[[126 134 117]
 [135 138 120]
 [117 119 125]
 [139  99 118]
 [135 129 104]]
|
[[104 129 135]
 [118  99 139]
 [125 119 117]
 [120 138 135]
 [117 134 126]]

[[116 111 147 107 153 142 140 142 155]
 [137 140 123 136 115 119 119 117 115]
 [126 123 121 131 130 134 136 138 127]
 [144 150 118 144 102 111 108 104 105]
 [137 144 130 131 114 111 111 107 116]
 [117 111 133 119 146 143 144 147 145]
 [128 127 136 121 132 128 127 126 134]
 [121 118 134 119 141 138 138 140 141]
 [114 108 134 116 150 145 146 150 149]
 [127 125 116 136 125 133 134 137 122]]
|
[[122 137 134 133 125 136 116 125 127]
 [149 150 146 145 150 116 134 108 114]
 [141 140 138 138 141 119 134 118 121]
 [134 126 127 128 132 121 136 127 128]
 [145 147 144 143 146 119 133 111 117]
 [116 107 111 111 114 131 130 144 137]
 [105 104 108 111 102 144 118 150 144]
 [127 138 136 134 130 131 121 123 126]
 [115 117 119 119 115 136 123 140 137]
 [155 142 140 142 153 107 147 111 116]]

[[127 124 124 145 135 140 121 130 126 128 136 123]
 [128 142 133 125 137 121 139 126 135 133 142 126]
 [129 131 142 125 140 143 130 135 129 128 120 135]
 [124 128 128 151 129 130 126 124 126 137 133 128]]
|
[[128 133 137 126 124 126 130 129 151 128 128 124]
 [135 120 128 129 135 130 143 140 125 142 131 129]
 [126 142 133 135 126 139 121 137 125 133 142 128]
 [123 136 128 126 130 121 140 135 145 124 124 127]]

[[102 122]
 [111  99]
 [146 152]
 [149 151]
 [107 115]
 [121 120]
 [126 139]
 [148 152]
 [113 113]
 [139 123]]
|
[[123 139]
 [113 113]
 [152 148]
 [139 126]
 [120 121]
 [115 107]
 [151 149]
 [152 146]
 [ 99 111]
 [122 102]]

[[139 115 145 135 152 121 148 113 127]
 [123 150 145 113 140 113 132 154 131]
 [121 114 121 142 109 143 122 107 117]]
|
[[117 107 122 143 109 142 121 114 121]
 [131 154 132 113 140 113 145 150 123]
 [127 113 148 121 152 135 145 115 139]]

[[113 109 134]
 [133 125 126]
 [145 149 115]
 [134 131 132]
 [102 120 138]
 [123 143 132]
 [102 101 145]
 [144 122 118]
 [136 126 118]]
|
[[118 126 136]
 [118 122 144]
 [145 101 102]
 [132 143 123]
 [138 120 102]
 [132 131 134]
 [115 149 145]
 [126 125 133]
 [134 109 113]]

[[140 107 135 124 127 145 119 129 130 124 142 147 118 117]
 [124 119 122 122 124 122 122 124 122 122 123 125 123 123]
 [138 112 135 125 130 140 123 134 131 127 140 146 122 122]
 [118 138 134 126 111 145 122 105 131 128 138 112 109 116]
 [144 104 137 124 126 152 116 128 130 123 145 150 116 113]
 [118 139 135 126 110 146 122 105 132 129 138 112 108 115]]
|
[[115 108 112 138 129 132 105 122 146 110 126 135 139 118]
 [113 116 150 145 123 130 128 116 152 126 124 137 104 144]
 [116 109 112 138 128 131 105 122 145 111 126 134 138 118]
 [122 122 146 140 127 131 134 123 140 130 125 135 112 138]
 [123 123 125 123 122 122 124 122 122 124 122 122 119 124]
 [117 118 147 142 124 130 129 119 145 127 124 135 107 140]]

[[141 131 138 136 132]
 [135 130 148 146 143]
 [133 130 148 138 139]
 [137 140 133 132 134]
 [134 142 141 133 141]
 [132 130 155 143 140]
 [142 144 132 135 138]
 [136 135 141 132 138]]
|
[[138 132 141 135 136]
 [138 135 132 144 142]
 [140 143 155 130 132]
 [141 133 141 142 134]
 [134 132 133 140 137]
 [139 138 148 130 133]
 [143 146 148 130 135]
 [132 136 138 131 141]]
